Some points, each followed by its number:
[-0.7  1.1 -0.5 -0.1  0.6  1.3 -0.8  1.3  0.  -0.1  0.8 -0.2  0.  -0.1
 -1.4 -0.5 -1.   1.  -0.8 -0.2  1.   0.7  0.6 -0.1] 0
[-0.6 -0.3  0.  -0.3  0.7  1.1 -0.9  1.  -0.7 -1.1  0.6  0.8 -0.3 -0.4
 -0.6 -0.6  0.   1.1  0.   0.1  0.6 -0.7 -0.2  0.2] 1
[ 1.5  2.4 -1.2  2.6 -1.3 -2.6  2.3 -3.   1.9 -2.  -0.8 -2.3 -2.4  2.4
  2.  -1.5  1.7 -2.4  2.2 -1.5 -2.3  2.3 -1.4 -2.6] 2
[-0.8  0.8 -0.5  0.1  0.9  1.  -0.8  1.2  0.4 -0.3  0.8  0.4  0.4  0.4
 -1.3 -0.8 -0.7  1.  -0.6 -0.2  0.8  0.7  0.1 -0.2] 3
[-0.9  1.3 -1.   0.4  0.2  1.5  0.6  1.2 -0.6  1.   1.  -0.3  0.9  1.1
 -1.1 -1.1 -0.6  1.  -1.3  0.5 -0.6  0.7 -0.1 -0.5] 4
[ 1.8 -0.4 -2.2 -1.3  1.3 -1.1  1.6 -1.5  2.   0.6 -1.1 -0.5  1.  -0.1
  1.4  1.9 -1.7  1.5 -2.1  1.  -1.3  1.5  0.3  1.6] 5
[ 1.1 -1.2  0.7  0.4  0.8  0.6 -1.1  0.6 -0.9  1.3 -1.8  0.9  1.1 -2.
 -1.5  0.6 -1.3 -1.2  1.   0.6 -0.7  1.7  1.5 -0.9] 6
[-0.2  0.6 -0.3  1.1  1.   1.3  0.   0.6  0.9 -0.1  0.5  0.8 -1.   0.7
 -0.6  0.3 -1.1  1.1 -1.3  0.8  1.3 -1.  -1.1  1.1] 7
[-0.8  1.  -0.3 -0.1  0.4  1.2 -0.5  1.2  0.3  0.1  0.8 -0.2  0.3 -0.1
 -1.2 -0.7 -0.7  0.9 -0.6  0.5  0.9  0.6 -0.1  0.2] 8
[ 1.  -1.1 -0.7  1.8  1.2  1.6  1.4  0.6 -0.8  1.3  0.7 -0.1 -1.7  1.4
 -0.3  0.2 -1.7  1.2 -1.4  0.3  0.8 -1.9 -1.7  1.2] 9
[-0.5 -0.7 -1.7  0.3  1.4  1.5  0.9  1.3  1.2 -0.8  1.1  0.  -0.6 -0.4
 -1.4 -1.  -0.8  1.5 -0.7  0.8 -1.3  1.2 -1.1 -1.2] 10
[-0.8  0.   0.1 -0.4  1.1  1.3  0.   0.9  0.  -0.8  0.2  0.6  0.  -0.5
 -1.  -0.3 -0.7  0.8  0.3 -0.4  1.  -0.4  0.  -0.1] 11
[-0.6  0.8 -0.5  0.   0.8  1.2 -0.7  1.2  0.3  0.   0.9 -0.1 -0.2  0.1
 -1.2 -0.8 -0.7  1.1 -0.7  0.   1.1  0.4 -0.1  0.4] 12
Which point above is nearest to each new point by angle? Its number follows each.
[ 1.3 -1.7 -0.4  1.2 -2.2 -2.3 -1.5  1.1 -1.9  1.6 -1.6  1.9  1.7 -2.5
 -1.3  0.8  2.4 -1.9  2.3  2.   1.8 -0.9  1.9  1.9] 6
[-0.6  0.4 -0.1 -0.3  1.1  1.3 -0.3  1.2  0.2 -0.9 -0.1  0.4 -0.1 -0.5
 -0.9 -0.5 -0.2  0.6  0.7 -0.5  0.6 -0.5 -0.2  0.3] 11
[ 1.1  1.1 -1.5 -0.8  1.2  0.7  0.3 -1.1  1.7  1.1 -0.6  0.9 -0.2  0.5
 -1.   1.1 -1.6  1.7 -1.4  0.4  0.   1.4  0.9  1.3] 5
[-0.4  0.2  0.  -0.2  1.   1.4 -0.8  1.2  0.1 -0.8 -0.1  0.7  0.  -0.7
 -0.9  0.  -0.4  0.7  0.5 -0.6  0.8 -0.2  0.2  0.4] 11
[-1.1  1.  -0.7 -0.5  1.3  1.5 -0.5  1.1 -0.7 -0.4 -0.5  1.2  0.6 -0.9
 -0.9 -0.3 -0.5  0.3  0.8 -0.6  0.7  0.4 -0.4  0.8] 11
[ 0.4 -1.7  1.5  1.4 -2.3 -2.1 -2.   1.8 -2.   1.9 -1.5  2.1  1.8 -2.5
 -1.5  0.1  2.3 -2.1  2.4  2.1  1.5 -1.6  1.8  2.1] 6
[-0.5  0.3  0.  -0.5  1.1  1.4 -0.5  1.2 -0.2 -0.8 -0.2  0.8  0.3 -0.3
 -1.  -0.3 -0.5  0.9  0.5 -0.3  0.6 -0.4  0.1  0. ] 11
[-0.8  0.4  0.1 -0.4  0.9  1.3  0.2  1.1 -0.2 -0.8 -0.3  0.6 -0.4 -0.4
 -1.  -0.6 -0.5  0.7  0.  -0.6  0.8 -0.7  0.1  0.3] 11
[-0.8  0.2  0.  -0.4  1.2  1.3 -0.4  1.1  0.3 -0.7 -0.2  0.8 -0.4 -0.7
 -0.9 -0.5 -0.7  0.7  0.5 -0.4  0.6 -0.6  0.1  0.3] 11
[ 1.4  0.7  0.7  1.8  1.1 -1.6 -0.8 -1.9 -1.3 -1.1  0.9 -0.5 -1.8  1.9
  0.6 -0.8  0.4 -1.6 -0.7 -0.7 -0.2  0.9  1.  -1.8] 2
[-1.1 -1.2 -0.5 -1.8 -1.6  2.1  2.3 -2.3  2.1  1.9  0.  -1.5 -1.9  2.1
  0.4  2.  -1.1  1.7  1.3  1.4 -2.4  0.   0.5  0.9] 5
[ 0.2  0.3 -0.2  0.   1.1  1.2  0.8  1.3 -0.2 -0.5  0.4  1.2 -0.5 -0.4
 -0.4 -0.8  0.4 -0.5  0.9 -1.2  1.  -1.3  1.2  0.1] 11
[ 0.6  1.6 -1.3  2.5  0.7 -2.2  1.8 -2.2 -1.9 -1.  -0.7 -2.  -2.3  1.4
 -0.5 -2.1 -0.3 -1.9  1.8 -2.1 -2.1 -0.9 -1.2 -1. ] 2
[-0.6  0.6  0.4  0.1  1.   1.4 -0.4  0.9 -0.2 -0.7 -0.1  0.7 -0.4 -0.3
 -0.8 -0.6 -0.7  0.8  0.6 -0.7  0.6 -0.7  0.   0.3] 11
[-0.1  0.6 -0.3 -0.2  1.   1.1  0.8  1.4 -0.1 -1.   0.3  1.1 -0.4  0.
 -0.4 -1.   0.3  0.1  0.9 -1.1  0.9 -1.3  1.1 -0.4] 11
[ 1.7 -1.1 -1.8 -2.3 -1.8  0.9  1.8 -1.8  2.   1.8 -1.1 -1.9  1.6  2.
  2.2  2.1 -2.2  1.  -2.1  0.4 -1.9  0.8  1.3  1.6] 5
[ 1.8 -2.1 -0.8 -2.2 -2.  -1.7 -1.8 -0.4 -0.8 -1.9 -1.6 -1.7  2.4  1.4
  2.   1.6 -1.6 -1.5 -2.6  0.7 -2.  -1.3 -0.3 -0.6] 5
